In the rows, 128 means zero.
The rows of Y fall into a few groups, and each row is roughly a mix of its group's hidden directions.
Y, 67 rows:
[[107 167  99 153 128 134 165 165 110 108]
 [112 151  61 115 110 134 112 148 138 110]
 [162  84 124 107 113 130  78 138 143 146]
 [160  98 142 115  95 125 144 109  76 143]
 [ 86 123 127 124 119 147 176 141  86 111]
 [102 156  75 121  99 116  95 146 134 119]
 [ 97 116  75 144 114 116  89 100 128 131]
 [127  83 130 131 130 121  64 109 142 122]
 [126 171 105 174 117 123 148 155  98 116]
 [143 122 171 142 153 157 169 103 116 104]
 [ 74  87 129 104 149 145 101 137 116 129]
 [ 81 168 111 146 141 133 149 159 149 108]
 [134 123 117 131 100 101  72 140 150 165]
 [169 122 136 165 125 116  78 104 113 144]
 [115 129 139 150 157 126  72 113 170 131]
 [ 84 175 150 127 138 122 131 169 124 108]
 [ 67 144 138 128 147 135 127 135 175 118]
 [100 152 115 109 138 157 188 145 118 123]
 [122  98  99 135 113 110  64 115 135 138]
 [169 102 179 151 141 143 140 102 134 134]
 [125 121 155 131 116  99  77 133 149 173]
 [154 137  73 133  94 116 143 122 117 165]
 [175  90 152 104 120 131  94 148 142 144]
 [180 113 132 154 121 118  87 105 102 143]
 [131 150 103 149  89 129  73 125 153 116]
 [148 135 114 113  96 126 182 146  87 127]
 [185  93 153 112 119 120 109 141 129 157]
 [151  93 117 143 113 103  73 104 133 144]
 [144  96 175 119 155 122 123 128 144 175]
 [177 117 152 168 112 148 116  97 145 113]
 [ 87 175 145 129 136 115 150 167 106 128]
 [170 100 172 149 129 130 109 110 151 154]
 [110 156  91 132  93 117  77 139 145 122]
 [ 83 123 148 141 157 135  89 115 167 124]
 [171  99 149 133 103 120 110 100  89 149]
 [ 85 170 126 122 132 125 163 164 104 134]
 [182 109 131 153 117 152 101 111 164 131]
 [135 128 117 130 141 153 186 117 101  86]
 [159  97 160 149 129  93  87 110 121 144]
 [109 125 144 150 156 127  72 109 166 131]
 [113 157 113 167 161 127  90 139 164 117]
 [139 106 184 131 158 131 167 112 110 137]
 [ 92 160  77 116 104 114 108 149 122 114]
 [131 125 116  74 112 131 184 146 131 124]
 [151  97 158 142 124 122  81  90 116 148]
 [164 104 172 146 147 150 161 102 125 121]
 [181  98 128  81 110 121 140 116 121 143]
 [141  94 189 120 152 118 128 138 104 148]
 [168 130 187 115 142 137 157 149 129 128]
 [101 157  72 117 104 123 101 148 135 114]
 [155  92 138 116 159 135 184 125 110 138]
 [113 165  92 143 103 145 126 122 121  76]
 [ 90 136 125 110 150 171 166 126 138  94]
 [146  97 174 131 138  97 104 135 102 160]
 [132 121 121 110 101 135 182 139  77 123]
 [164 103 102 146 122 135 131  69 147 120]
 [178  79 151 117 128 136 101 115 146 133]
 [ 90 183  93 136 112 117 137 153 122 126]
 [141 160  93 152 106 127 111 103 165  96]
 [171 122 137 161 125 113  76 105 121 146]
 [176  77 151 126 129 123 101 109 135 142]
 [ 94 114 128  97 119 147 182 139  99 114]
 [ 79 112 172 152 115 135 117 102 104 133]
 [ 96 110 176 110 154 132  96 159 126 116]
 [147 112 172 138 156 150 173 106 114 114]
 [148 106 166 134 154 141 181 111 105 120]
 [ 74  91 102 109 138 147  95 123 128 124]]
Here is one row from each group, named. Which group is each of the other rows in?
[172 112 135 124  92 120 145 116  77 143]
(42)
[ 90 163 149 130 151 149 153 134 139  84]
(85)
[ 96 130 127 108 118  83  98 151 123 170]
(23)

[131 184 158 144 136 127 160 137 141  94]
(85)
[ 93 165 144 115 133 121 145 182 106 138]
(85)
[127 171  95 126 115 157 157 129 159  95]
(85)
[155 133  88 148 115 141 144  78 153 108]
(85)
